128 stands for zero in the data rows.
Here are some points:
[163 151 153 130 107 173 149 120 144 128 103 113 106 150 141 145]
[118 147  27  99 152  86  89 101 133  86 134 137 118 146 129 110]
[148 150  90 132 140 160 129 144 131 111 124 132 132 156 128 148]
[106 123 131 174 123 154 146 128 119 124 129 139 143 133  98 123]
[126 116 112 130 156 111 112 134 113 129 125 130 133 141 129 115]
[144 153 108 128  20  93 179 150 149  74  36  67 163 149 155 145]
[176 116 145  43 100 113  90 149 142 137  71 112 142 194 177 142]
[141 131 138 125 107 162 141 108 149 115 148 146  89 144 106 120]
[116  88 127 136 181  94 123 100 150 170 103 154 140 118 179 100]
[151 119 144 164 180 178 163 127 158 141 111 109 112 121 157 125]
[ 79 128 123 185  47 102 100 125  67 141 217 130 131  93  94 113]
[118 110 192 108  32 177 138 152 153 124 143 129 178 102  99 147]
[133 148 110 131  67 147 148 165 157  89 130 127 125 115  96 169]
[167 105 124 176 255 172 171 157 147 187  81 145  45  47 143 136]
[106 125 170  85  82  62 157 131 146 132 103 145 184 155 142  84]
[116 149 143  73 108 119 138 116 142 139 134 156 146 142 150 110]
[114 119 118 146 167  98 128 125 110 116 139 146 149 156 153 103]
[ 98  47  82 161 227  66 131 211  71 160 116  90 126  42  72 168]
[108 145  71 147  89 137  84 120  91 106 236 128 106  97  86 138]
[150 139 100 118 108 142 107 145 133  91 161 113 119 112 127 128]
[156 114 140 127 108 154 160 148 132 126  80  99 113 121 121 159]
[106 214 114  74 114 106 112  92 153 126 151 150 106 125 127  79]
[165 182 140  91 122 144 161 124 159 111  90  95 104 110 152 124]
[131 120  96 197 138 155 191 173 147 103  88 107 171 159 118 146]
[152 109 125 133 145 122 122 128 134 137 134 143 129 134 127 138]
[185 108 207 109  98 128 140 116 149 168 156 147 151 142 201 133]
[149 133 204 108 113 199 111  95 117 134 131  89 124 147 156 136]
[118 105 107 133 179  80 116 127 125 131 130 149 134 125 117 101]
[129 170 129  90 122 123 118 103 131 125 139 145 114 146 139  91]
[152  86 122 113 154 180  80 113 158 224 159 217  23 100 153 147]
[ 78 100 154 121 107  82 124 153  99 135 114 155 154 127  74 113]
[ 20  72 157 107 187   0  94  81  32 125 145 129 205 162  93  90]
[ 82  89 157 155 186  91  93 109  89 156 153 154 134 104 114 118]
[ 46 121  60 126  72  78 114 119  90  94 121  64 188  91 133  96]
[161 143 157 155 116 185 148 129 133 120 130 136 122 127 121 141]
[146 106  79 102 176  90 123 160 123 131 106 138 107 109 102 155]
[175 109 108 108 111 124 169 186 182 114 110 138 125 144 138 153]
[145 134  75 132 177 119 136 134 126 118 125 152 117 177 106 128]
[107 106 147 114 110 138 111 130 123 142 134 107 118 124 122 129]
[ 88 146  99 132  94 109 110 132 104 105 134 121 123 141 108 130]
[152 138 110 150 174 146 110  83 117 119 180 112  98 124 161 115]
[131 143 117 154 124 144 131 121 116 100 133  93 101 111 108 147]
[163 137 140 116 148 135  99 106 122 140 160 175  94 152 124 131]
[146 155  96 110 202 102  97 106 113 122  86 126  82 166 127 120]
[149 125 144 126 140 138 129 122 135 139 147 139 111 137 146 123]
[132 124 119 150 140 148 141 140 136 135 104 129 129 132 113 148]
[110  75 114 173 254 113 147 164 108 191  69 133  96 116  93 204]
[ 93 143  38 166 215  72  78  69  62 102 178  87  71 107 109 119]
[144 123  90 159 169 133 122  98 121 128 136  93 116 112 138 119]
[151 159 133 149 127 161 150 144 141 111  82 131 144 188 105 156]
[144 125 102  43 130  15 100 142 133 103 101 186 155 149 134  81]
[ 90 118  65 123 158 122 125 113 121 110 143 112 128 123 111 104]
[131 135  97 126 108 135  96 123 107 117 192 131 111 117 105 134]
[144 131 146 127 199  64  98  63 132 128 129 144 136 150 167 104]
[118 128 130 143 121 126 135 135 129 116 137 134 132 128 111 118]
[157 138 130 107 111 158  56  55 107 134 215 139  88 154 135 118]
[ 51  60 161 180  68 161 140 125 104 143 164  90 135  78  35 142]
[ 92  96 108 186 167 115 147 123 109 137 126 111 128  82 117 117]
[138 148 133 147 136 138 178 164 158 107 117 168 153 184 123 139]
[150 135 109 128 161 140  97 127 123 128 164 149 116 146 141 123]
[ 78 139  73 155 172 130  90 160  73 124 113 127 115 112  39 173]
[142 177 128  74 125 114 132 110 158 121 144 160 113 146 137  96]
[111 120 162  88 101  95  96 119 115 136 127 144 135 164 139 114]
[128 155  46  85 113 137 165 255 178 120   0 127 106  32  56 196]
[156 123 156  75  94 102 104 141 132 130 164 127 144 144 164 129]
[118 115 127 142  95 145 161 147 157 111 139 140 138 135 119 155]
[125 114 135 117 172 110 133  97 150 132 113 143 132 130 169  94]
[118 108 154 110  85 128  97 125 101 121 125  92 101 114  87 134]
[103 133 112 158  92 138 131 124 120 123 136 113 135 105 107 124]
[197  95 126 138 130 180 101  95 149 143 197 135  99 152 171 152]
[120 136  96 129 142 113 107 134 110 116 160 139 134 129 118 116]
[138 139 121 141 157 150 149 125 154 134  95 130 113 122 135 138]
[105 132 118 144 203 129 100 117  93 147 128 138  86  37 129  88]
[120 158 139  98  96 144  50  74  87 121 224 133 106 140 140 110]
[137 153 168 118 114 152 133 103 140 137 121 139 126 144 146 140]
[141 138 130  87 111 108 105 128 135 136 147 149 118 133 151 112]
[ 89 116 133 231 143 174 215 151 143 111  94 136 131 142  52 141]
[124 132 126 129 109 137 140 132 135 120 132 125 127 129 117 130]
[130 129 116  83 156  96 126 130 146 146 119 146 129 108 168  93]
[142 104 104 122 175  89 105 120 116 144 174 140 115 122 168  95]
[174 174 163  91 174 118 224 178 184 139   0  94 105 100 172 148]
[133 199 106 118 126 166  84  77 110  41 147 173 147 245  97  71]
[109 128 150 130 107 123 144 151 137 118 122 119 146 106 113 134]
[192 154 117 123 178 175 174 131 172 172  74 122  71 115 148 149]
[161 190 158 111 106 136 169 123 174 103  75 120 115 143 131 133]
[152 136 149 115 167 141 160 170 147 146  43 147 104 175 100 196]
[108 128  77 113 141  95  97 126 110 103 131 117 130 144 120 126]
[100 146 148 131  98 113 158 142 139 132 115 120 148 103 118 124]
[ 68 152  88 205  33 132 141 115  97 100 145  72 128  69  64 126]
[119  82 181 124 121 160  81 108  97 156 159 111 132 118 105 151]
[152 140 182 112 102 179  95  92 125 112 125 102 120 144 136 140]
[ 21 123 123 135 125  26 161  83 118  89  98 115 180 130 150  63]
[136 137 136  96 115 107 105 128 134 133 153 149 129 134 152 110]
Then 16 other points, each followed by its number:
[131  62 148  67 179  80  33 104  74 164 185 116 143 125 224  50] 0
[214 134 138  76 160 150  80 144 150 160  96 192  86 209 137 180] 1
[151 128 141 123  91 167 138 154 146 145 123 145 118 143 135 150] 2
[119  87  92 124 162  97  66 118 101 143 187 160  85 130 142 109] 3
[149  69   0 242 215 195 112 126  97 179 188 104  53   2 144 145] 4
[172 147  99  99 155 118  95 124 127 119 135 138 102 152 143 118] 5
[129 120 110 162 187 152 118 104 100 131 138 124 112 135 136 129] 6
[ 64 169 108 165  72 111 154 126 104  53 128  93 167 137  65 125] 7
[104  91 112 136 149  81 119 124 106 129 126 153 142 104 107 100] 8
[139 127 124 148 182 133  99  92 126 114 180 123  92 111 146 120] 9
[ 97 111 162 176 161 133 138 128 109 134  93 124 135 125  74 165] 10
[ 71 122  60 136  95  88 110 125  92 101 114  77 170  75 117 108] 11
[125 112 150  93  18 118 130 117  92  76 223  90 197 140  90 132] 12
[118 156 141 125  81 145 154 139 143 104 120 135 143 147 109 140] 13
[234  83 112 114 166 217 101 137 178 163 184 132  86 134 189 158] 14
[162 138 117 149 140 172 162 176 175 119  76 177 148 180 133 182] 15
Which of these numbered points is nearest to each point below by angle, seen from the average point of the first points? Its number follows each.
[154 127 121 141 138 153 146 159 141 133 115 150 124 160 130 147] > 15
[116 122 148 157 148 132 130 139 112 132 116 133 128 115  95 150] > 10
[157  89 146  75 161  97  87 140 130 159  80  99 168 156 219 102] > 0
[142  99  67 179 167 154 111 128 120 145 154 119  85  77 135 149] > 4
[121 117 115 124 129 114  86 116 111 141 177 150 113 122 130 120] > 3
[128 125 136  95 120 106 115 113 119 126 124 118 136 136 144 106] > 0
[119 125 140 117 106 139 119 163 114 159 143 157 123 124 111 136] > 2
[ 29 101  87 172 101  70 113 109  89 105 122  50 193  51 107  89] > 11
[ 86 116 136 118 168  57 103 122  94 136 118 153 142 140 106  95] > 8
[168 138 136 100 140 137 119 138 137 154 127 161 106 159 127 152] > 1
[147 139 167 121 104 174 149 125 143 139 112 106 103 143 148 138] > 2
[199 124  73 120 170 126 175 219 152 132  30 134 164 220 118 194] > 15
[141 111 138 100   0 145 115 111  94  63 243  90 182  95  83 159] > 12
[181  98 119 185 255 129 163 107 126 166  52 112  95 145 164 148] > 6
[188 137 118 115 130 188  75 105 136 143 172 118  90 133 160 148] > 14
[144 111 131 149 188 129 134 120 132 149 109 120 103 135 141 144] > 6
[155 116 137 193 194 159 151  63 142 130 125 130  88 150 172 151] > 6
[145 184 138 103 101 121 156 133 133 102 107 141 142 173  90 149] > 13
[175 191 134 143 139 200 176 147 122  92  56 125 124 223 107 170] > 15
[ 68  99 136 123 199  34  85 106  68 135 131 144 159 126 113  94] > 8
[162 142 113  82 138 128  94 105 126 127 145 119  96 153 156 122] > 5
[ 92  85 131 178 118  72 125 126  93 164 171 143 148  86 123  94] > 8
[133 120 150 124 115 140 120 135 135 138 132 124 132 130 133 137] > 2
[153 166  76 106 104  97 106 118 122 114 139 109 109 162 162 109] > 5
[112 133 140 175 206 110 150  67 124 119 124 105 119 145 161  94] > 6
[131 128 187 109  53 151 111 158 107 117 169  95 151  91 115 149] > 12
[ 69 150 105 156  95 106 161 119 136  93 109 133 153 112  92 132] > 7
[114 140 147 120  88 118 132 139 116 142 172 146 119  95 116 133] > 12
[207 147 125 106 144 196  73  93 132 146 176 123  80 131 170 157] > 14
[168 137 173 123 108 196 147 114 144 130 108 120 113 169 152 154] > 2
[106  95 134 162 123  89 135 137 107 153 167 136 146 103 139 121] > 8
[138  93 182 127  40 171 113 172 132 150 155 132 143 130 115 168] > 2
[118 134  89 227 130 208  87 137 125 120 170 105  95  51  52 187] > 4
[110 128  75 154 157 141 113  93 102 101 154 109 110 124 122 123] > 6
[115 129 125 175 149 136 163 135 130 101 104 101 130 131 107 157] > 10
[ 80 102  53 204 144 160  83 122  95 104 229 122 102  74  78 181] > 4
[108 125 149 122 138  87 137  85 131 106 138 105 153 142 171  92] > 0
[144 154 121 152 162 138 153 103 131 100 113 119 112 185 145 114] > 6
[101 133  97 127 111 100 132 122 102 103 130 126 127 148 106 129] > 7
[ 39  89  72 169 113  78 114 126  74 104 109  61 180  75 121  99] > 11
[136 131 118 154 195 127 100  80 114 126 189 117  88 109 172  94] > 9
[137 111 135 135 151 119 131 123 128 149 128 170 114 135 124 140] > 1
[106 113 105 171 108 133 131 131 116 118 119 101 138  99 126 141] > 11
[153 104 158 139 158  98 136 123 126 166 140 165 114 144 120 150] > 1
[ 96 129 112 179 116 108 152 144 124  98 155 173 162 146  61 126] > 7
[109 123 138 113 147  72 137 146 110 128  95 139 146 155 126 122] > 8
[129 115 130 126 117 135 131 137 140 139 116 127 129 138 124 139] > 2
[141 177 111 145 142 136 125 133 103  73 149 103 122 120 116 141] > 7
[132 104  67 129 198  83  93 129 111 131 129 135 119 105  79 127] > 8
[164 139 162  89  57 142  98  87 128 107 190 147 129 185 144 125] > 12
[127 121 143 120 110 135 131 155 116 153 149 165 133 121 105 137] > 2
[148 128 124 123 159 172 112 118 145 151 144 168  87 117 142 136] > 14
[142 174 209 116  92 192 150 124 165 143 113 158 122 154 149 161] > 2
[125 122 149  44 110  56  80  80 111 112 140 108 123 176 189  70] > 0
[113 137 147 127 139 104 128  98 116 112 134 129 140 150 152  91] > 0
[152 107 130 130 125 145 115 137 122 136 173 114 126 109 144 134] > 14
[134 119 181 157  97 205 134  94 152 189 140 137 117 136  80 146] > 2
[125 117 147 119 120 133 133 131 124 139 129 110 116 123 124 146] > 2
[114 105 139 117 104 142 102 129 111 139 143 113 128 117 120 129] > 12
[188 158 107  65 168 100  83 109 126 121 139 166  95 170 151 116] > 5
[152 142  90 114 145 136 119 106 132 112 151 138 109 156 133 101] > 5
[ 73 134  26 125 163  66  31 127  57  99 244 157 159 139 108  88] > 3
[116 129  51 147  71 112 107 118 138  96  70 100 144 130 141 131] > 11
[137 138 146 130 155 159 103  88 129 134 174 145  94 132 145 111] > 9
[135  72 140  56 126 134  58 135 112 148 158  81 113 118 131 136] > 0
[ 87  75 137 243 207 133 159 102  89 173 166 120 150  93 135 140] > 6
[ 80 126 134 168  73 129 165 133 119 107  93 102 180 120 118 134] > 7
[151 114 127 168 163 169 151 130 145 126 123 126 120 119 142 114] > 6
[130 138 101 129 111  17 203 111 163 114  64  53 177 131 242  82] > 11
[ 31  95 103 128  31  56 131 162  88 111 129 114 209 101 115 115] > 11
[ 68 116 120 134  57  85 124 157  88 129 130 108 176 105 101 129] > 11
[111 141 152 113  93 105 133 149 110 143 166 141 134  83 147 125] > 12
[154  49 107 102 161 138 125 163 155 154 100  94 128 113 147 152] > 14
[135 133 121 139 138 135 130 134 136 133 134 139 124 145 127 135] > 15
[131 115 131 131 133 143 123 124 130 145 128 125 122 125 134 140] > 14
[ 80 160 109  94  68  49 104 100  94  85 141 117 183 145 162  69] > 11
[126 107  65 129 185  93  67 155  94 142 160 134  94  96  92 129] > 3
